128 stands for zero in the data rows.
Here are some points:
[102 101  94 111 119  94 112  94 125 128  94 114 133 121 147 109  99 106
 146 121 122  94 128 121  95 137 135 123 120 139 130 132]
[203  98 120  94  94 100  94  94 173  94 109 138 155 197 161 166  94  94
 147 149 181 107  94  94 105  94 166 147  94 159  94 156]
[133 161 169 145 123 176 128 153 109 128 170 110 128 123  93 102 146 119
  93 133 110 165 129 127 167 140 133 122 134 124 155 124]
[155 144 169 154  95 137 110 132  94 106 153  94  94 147 103  94 142 102
 103  94  94 151 105 113 132 178 150  94 174 120 195 145]
[118 109  94 125 102 101 117  94  94 121  94 122 119 120 138 127  94 112
 162  94 128  94 106  94 104 131 131 165 112 148 117 157]
[124 196 187 133 140 178 119 179 119 122 200  94  94 127  93  98 191  94
  93 121 110 189 116 131 183 155 117  94 146 106 149 135]
[134 110 106 116 129 105 130 126 124 116 108 127 132 122 142 102 114 138
 150 114 114 112 131 118 102 125 119  94 120 130 117 107]
[103 197 162 125 117 175 121 150 114 125 181  99  98 126  93  94 147 104
  93  94 114 176 111 122 198 153 136 102 157 132 155 123]
[186  94  94  97  94  94  94  94 144  94  94 153 103 200 177 144  94  94
 165 158 142  94  94  94  95  94 172 119  94 182  94 217]
[ 94 194 140 153 108 196 128 150  94 142 169 157 118 109  93 123 137 139
  93  94  94 167 141 113 182 167 163 140 153 139 166 159]
[106 175 159  94 117 179 110 189 163  99 164 214 137 115  93 200 184 125
  93 157 172 167 112 115 169  94  94 155  94 120  94 140]
[159 152 157 126 113 163  94 154 127 110 171  94 110 156  93 117 132 120
  96 120 141 165 103 112 166 128 135 128 140 126 140 124]
[199  94  99 121  94 104  94 116 150  94  94 200 153 164 144 182 116  94
 116 208 149  94  94  94  95  94 148 176  94 176  94 168]
[ 94 113  94 153 148 108 149  94  94 160  96 132  94  95 129 120  94 185
 152  94  94  98 154 132 104 147 117 124 153 103 156 132]
[129 155 168  94 174 137 130 159 160 130 166 123 120  95  93 125 188 117
  93 168 175 158 134 159 148  94  94 137  94  94  94  94]
[102  94  94 165 103  94 119  94 104 129  94 165 109 107 165 154  94 155
 180 105 120  94 110 116  95 147 141 148 149 126 161 148]
[128  94  94 117  94  94 118  94 132 117  94 135 166 144 171 156  94  94
 177 140 116  94  94  94  95 106 171 122 115 159 107 128]
[128 207 209 127 137 202 131 214 110 131 200 100  94 130  93  94 197 129
  93 102  94 210 127 134 202 146 117  94 162  95 129 103]
[111 131 120 146 136 134 132 135 103 132 130 106 108 114 120 134 124 129
 103 117 111 134 122 131 142 130 113 114 142 102 130  94]
[ 94 214 206 184  94 212 145 192  94 128 201 146 106 120  93 121 192 118
  95 113  94 223 111 128 206 162 133 123 155 147 120  94]
[205 103 123  94  94 120  94 131 174  94 117 176 173 193 124 178 132  94
 123 190 160 114  94  94 112  94 166 183  94 198  94 187]
[ 94 145 140  94 150 147 143 161 135 113 152 151 119 105  97 142 154 149
  93 128 147 152 144 144 150 103  94 132  94 115  94 106]
[ 94 111 123 137 129 117 161  98 107 159 118  94 133  95 137 104 109 138
 152 104 102 120 151 158 116 140 120 100 139 107 161  94]
[105 192 162  94  94 184 112 149 153 115 162 195 201 118  93 226 139 125
  95 146 173 160 108  95 190  94 144 196  94 162  94 156]
[ 94 140 131 119 118 143 153 104 131 146 133 164 189  95 100 179 113 132
  97 123 128 122 150 145 157 116 106 168 114 102 132 110]
[111 172 179  94 133 165 136 158 156 128 167 148 171  95  93 156 150 132
  93 158 174 158 136 153 164  94  94 146  94  98  94  94]
[ 94 114  94 145 128 109 134 110 111 136  98 125 128 110 126 142 121 145
 152 124  94 116 129 123 109 128 155 120 141 113 119 135]
[102 137 103 155 120 138 120  99 105 146 124 118 115 121 109 131 118 130
 128  94 118 122 121 105 139 133 134 149 131 125 154 154]
[133 176 205  94 148 197 131 219 194 113 193 155 171 137  93 156 207 119
  93 197 196 194 131 132 186  94 141 169  94 113  94 110]
[116 183 173 210 133 194 143 179  94 165 183  94  94 109  93  94 179 136
  93  94  94 186 150 140 196 208 100  94 222 103 199  94]
[115  94  94 156 154  94 150  94  99 153  94  99 101  95 159 103  94 160
 136 132  94  94 166 152  95 152  94  94 149  94 138  94]
[ 94 170 135  94 139 139 145 126 154 148 149 141 129  95  94 126 147 122
  93 105 135 158 142 139 160 105 101 126  94 109 111 113]
[124 121 116 147 132 133 101 155  94  94 135 102  94 159 113  94 148  99
  93  99  99 136 108 107 125 150 120  99 146 141 154 146]
[115  94 103 125 134  94 132 108 128 130  99  95 137 114 172 128 128  94
 140 140 123  97 118 139 100 125 101 122 126  97 132  94]
[ 94 140  94 156 120 143 133  96 106 156 118 156 145 105  97 151  94 174
 142 120 102 109 148 122 142 158 162 154 162 145 167 144]
[120  94  94 135  94  94  99  94 124 108  94 160 127 136 167 132  94 139
 191 124 135  94 102 100  95 118 136 157 125 161 109 139]
[130 198 202  94  94 210  98 175 182 106 190 209 207 142  93 214 168 115
  93 204 205 186  96 102 203  94 174 220  94 161  94 156]
[ 94 129 104 252 212 136 255 104  94 232 103  99  94  95 117  94  94 255
 152  94  94 105 253 240 119 226  94  94 236  94 218  94]
[103 107 101 138 110  94 150  94  99 136  94 128 121 111 141 115 101 118
 168 108 109  94 121 130 100 151 155 109 138 138 134 116]
[125  94  94 168 157  94 147  94  94 150  94 114  95  95 171 107  94 165
 160 109  99  94 156 159  95 144  94 124 157  94 127  94]
[ 94 168 156 208 228 164 216 184  94 197 171  94  94  95  93  94 186 207
  93  94  94 179 222 214 170 239  94  94 234  94 229  94]
[138  94  94  95 132  94 112  94 151 114  94  94 107 143 196  95  94 100
 151 137 122  94 115 127  95 105 101  94 119 112 119  98]
[101 179 158 185 111 172 100 169  94  96 170  94  94 148  93  94 170 114
  93  94  94 179 112 105 172 206 147  94 191 155 185 158]
[110 109 135 107 152 122 140 140 140 154 123  94 124 116 134 107 133 136
 128 136 127 127 136 139 126  94 100  99 115 104  99  94]
[ 94 137 121 118 121 140 122 138 128 130 144 101 120 128 111 119 141 103
 103 129 113 149 116 123 137 124 118  94 127 119 126 114]
[116 122 114 170  94 128 120  94  94 123 109 163 153 117 122 174  94 130
 157 164 124 107 113 127 101 127 160 164 142 131  98  97]
[140 123 132  94 162 121 144 140 152 150 127 138 103 118 120 113 134 135
 109 157 135 135 146 136 125  96  94 131 109  94  96  98]
Then 10 other points, each followed by its number:
[126 154 143 114 122 137 105 157 146 125 160  97 108 143  96  94 164 102
 101 132 118 167 105 118 153 128 136  94 128 127 103 116] 0
[194 144 156  94  94 135  94 170 197  94 159 145 168 204 100 153 170  94
  93 179 195 154  94  94 140  94 177 153  94 180  94 178] 1
[130 146 124 109 127 144 133 127 149 148 145 117 181 102  97 141 135 141
 103 126 135 140 148 150 154 112 125 130 126  94 129  94] 2
[145 104  94 146 150 117 126 107  95 118 101 140 105 110 117 105  94 150
 111 116  99  94 141 117  97 139  96 154 122 117 122 152] 3
[121 181 166 142 135 176 124 163  94 121 170 104  95 111  93 109 183 115
  93 108 104 169 127 121 175 147 134 108 132 124 144 134] 4
[219 104 115  94  94  94  94 114 189  94 104 196 173 222 139 194 123  94
 131 200 198  94  94  94  95  94 219 156  94 217  94 211] 5
[ 96  94  94 132 114  94 117  94 106 109  94 155 108 139 178 115  94  97
 183 130 116  94 103  97  95 137 161 136 125 157 102 144] 6
[129 168 168 191 142 180 111 192  94 118 182  94  94 125  93  94 170 133
  93  94  94 180 124 124 177 205  94  94 194 105 185 153] 7
[109 108 128 103 141 102 122 122 148 135 121 100  96 119 134  98 119 141
 136 132 127 128 125 143 111 116 101 100 118 100 111 118] 8
[ 99 122 120 121 103 118 127 108 121 129 118 123 132 129 130 123 105 123
 125  94 122 123 125 124 129 131 138 130 135 113 155 125] 9
Which two of these numbered points are nearest to each point below, ignoring the 3 directions in which the first points spread most? Their numbers follow each, nearest first.
[118 136 114 126 135 146 121 112 133 134 131 140 116 103 100 138 114 174
 123 134 125 138 134 126 132 108  94 158 108  95 109 131] > 3 4
[ 94 125 148 111 174 151 182 159 126 162 136 141 144  95 110 147 141 175
 101 150 126 138 177 165 147  94  94 145  94  94  94  94] > 4 9
[167 170 162  94 160 163 114 178 186 123 171 128 151 121  93 127 196 121
  93 191 159 170 132 121 154  94 126 135  94  94  94 135] > 0 8
[108  94  94 135  94  94  94  94 126  94  94 164  98 148 184 147  94 100
 188 121 136  94  94  99  95 118 155 111 131 162 121 147] > 6 9
[124  94  94 141 116  94 117 109  94  94  94 173  95 104 144 136 110 165
 151  94  94  94 146 108  95 132  98 123 122 113 122 154] > 3 7
[121 138 145  94 160 129 144 159 150 140 138 107 131 100 107 119 153 120
  99 156 139 147 134 144 137  94  94 108  94  94  94  94] > 0 8
[161  94  94 124  94  99  99  94 118  94  94 198 129 141 134 153  94 122
 139 105 124  94 102  94  95 108 152 134 100 166 102 201] > 3 4
[ 94 132 134 125 121 121 172  96 122 173 120 149 143  95 122 110  94 156
 128  94 120 113 159 158 135 137  94 125 133 115 132  94] > 9 2
[171 167 170  94 125 172 121 164 175 120 168 143 189 135  93 154 176 109
  93 154 165 163 130 115 170  94 142 169  94 122  94 132] > 2 4
[184 172 151  94  94 181  94 171 178  94 165 224 201 192  93 221 166  94
  93 184 192 157  94  94 174  94 203 212  94 211  94 209] > 5 1
[187  94  94 107  94 102  94  94 140  94  94 191 178 203 152 204  94  94
 169 187 152  94  94  94  95  94 219 208  94 221  94 219] > 5 1
[188 139 148  94  94 134  94 161 199  94 138 209 181 221 102 196 142  94
 102 159 193 145  94  94 138  94 203 174  94 213  94 218] > 5 1
[162 125 152 111 158 127 119 148 140 147 147  94  95 136 117  94 152  94
  93 166 134 140 119 145 137 121 109 106 107 101 117  94] > 0 8
[152  94 102 116 119  94 118  94 134 125  94  94 129 139 184  94 100  94
 155 127 122  94 116 122  95 111 132 113 110 129 118 110] > 0 8
[ 94 131 143 226 228 137 251 128  94 223 140  94  94  95 105  94 127 217
 100  94  94 124 248 255 129 238  94  94 223  94 230  94] > 5 1
[129 171 160 149 109 175 113 167 103 114 165 118 130 113  93 123 165  94
  93 136 102 156 106 113 163 134 108 116 124 140 119 113] > 4 7
Now 10 new points, numbered from 0 again:
[ 94 173 167  94 178 146 182 174 162 171 169 120 140  95  93 131 187 154
 105 144 157 171 157 183 170  98  99 100 106  94  94  94] 0
[125 114 123 109 147 121 137 116 128 144 117 109 119  98 122 113 105 136
  99 133 121 117 134 140 123 113  94 134 103  94 106 114] 1
[113 113  94 111  94  96  94  94 140  94  94 171 183 169 143 189  94  94
 169 131 151  94  94  94 118 102 200 184 105 201 115 169] 2
[144 146 126 203  94 170 117 118  94 124 125 157  94 124  93 102 104 154
 128  94  94 120 122  94 143 172 174 152 176 149 180 168] 3
[115  94 110 130 144  94 155  94 122 158  94  94 121  95 185  94  94 154
 174  98  95  94 155 170  95 155  94  94 160  94 164  94] 4
[224 100 118  97  94 117  94 152 148  94 103 194 177 177 136 177 144  94
 132 186 158  99  94  94  95  94 183 152  94 179  94 148] 5
[187  94  94 106  94  94  94  94 143  94  94 151 134 173 194 149  94  94
 163 116 138  94  94  94  95 102 143 163  94 146 108 185] 6
[107  94  94 122 120  94 120 108 131 148  94 114 132 114 156 115 113 111
 162 157  94  94 126 111  95 114 134 129 116 138  94 114] 7
[ 94  94  94 204 224  94 225  94  94 219  94  94  94  95 160  94  97 207
 158  94  94  94 234 224  95 202  94  94 199  94 199  94] 8
[110 121 119 191 103 131 103 109  94 108 127 129 110 127 111 124 106 151
 130  94 105 126 121 123 118 159 134 142 161 136 165 144] 9
The same question for these:
[144 122 108 139 127 125 138 116  94 140 108 136 145 123 128 117 115 134
 142  96 105 115 141 122 116 147 145 136 128 120 155 113] > 6 9
[150  94  94 114  94  94  94  94 122  94  94 153 116 156 170 124  94  94
 198 107 141  94  94  94  95 115 169 133 116 180 113 175] > 6 4
[107 101  94 165 115 112 128 102  94  94  94 150 113 105 143 149 109 136
 164 104 105  96 124 119  95 129 124 147 131 132 127 115] > 9 6
[ 94  94  94 193 130  94 170  94  94 160  94 151 115  95 149 127  94 188
 198  94  94  94 168 161  95 184 101 134 168 109 170  95] > 9 2
[106 188 205 139 113 194 149 189 101 146 187 105 116 121  93  99 184 115
  93 127  94 196 129 126 196 141 137  94 150 132 123  94] > 7 0
[148  94  94 133 143  94 110 107 118 118  94 111 112 134 184 112  94 148
 175 114 116  94 122 107  95 110 119 118 122 136 113 136] > 6 4
[ 94  94  98 202 241  94 230 118  94 206  95  94  94  95 169  94 109 208
 157  94  94 104 216 244  95 194  94  94 202  94 184  94] > 8 6
[ 94 143 146  98 166 120 179 141 126 154 145 111 127  95 111 102 145 167
 115  94 121 145 173 178 131 134  94  97 122  94 118  94] > 0 1
[ 94 183 193  95 167 170 189 175 161 172 183 148 190  95  93 152 185 166
  93 163 151 184 175 181 166  94  94 135  94  94  94  94] > 0 4
[ 94 193 195 218 156 191 156 191  94 162 188  94  94  95  93  94 167 178
  93  94  94 186 168 173 195 224  94  94 228  94 211  94] > 9 8
[ 94 131  94 134  99 137 127  94 110 142 112 124 143 119 119 147  94 143
 150  94 123 109 132 111 134 137 162 145 141 166 181 146] > 2 9
[ 94 149 151 214 237 153 228 158  94 254 151  94  94  95  99  94 132 243
  99  94  94 147 243 237 151 221  94  94 241  94 218  94] > 8 5
[187 138 154  94  94 126  94 126 193  94 148 130 182 199 122 159 137  94
 115 187 197 138  94  94 139  94 190 171  94 196  94 174] > 8 5
[180 103 111  94  94 102  94 112 179  94 116 135 173 205 139 148 116  94
 131 160 186 103  94  94 108  94 198 163  94 210  97 205] > 8 0
[170  94  94 101 104  94 109  94 126  98  94 146 132 146 182 106  94  94
 154 107 122  94 112  97  95 119 119 124  97 144 101 160] > 6 4
[150 164 158 145 140 160 116 161 104 123 152  94  97  98  93  94 159 140
  93  95 110 156 120 119 170 133  94 111 130  94 128 123] > 1 6
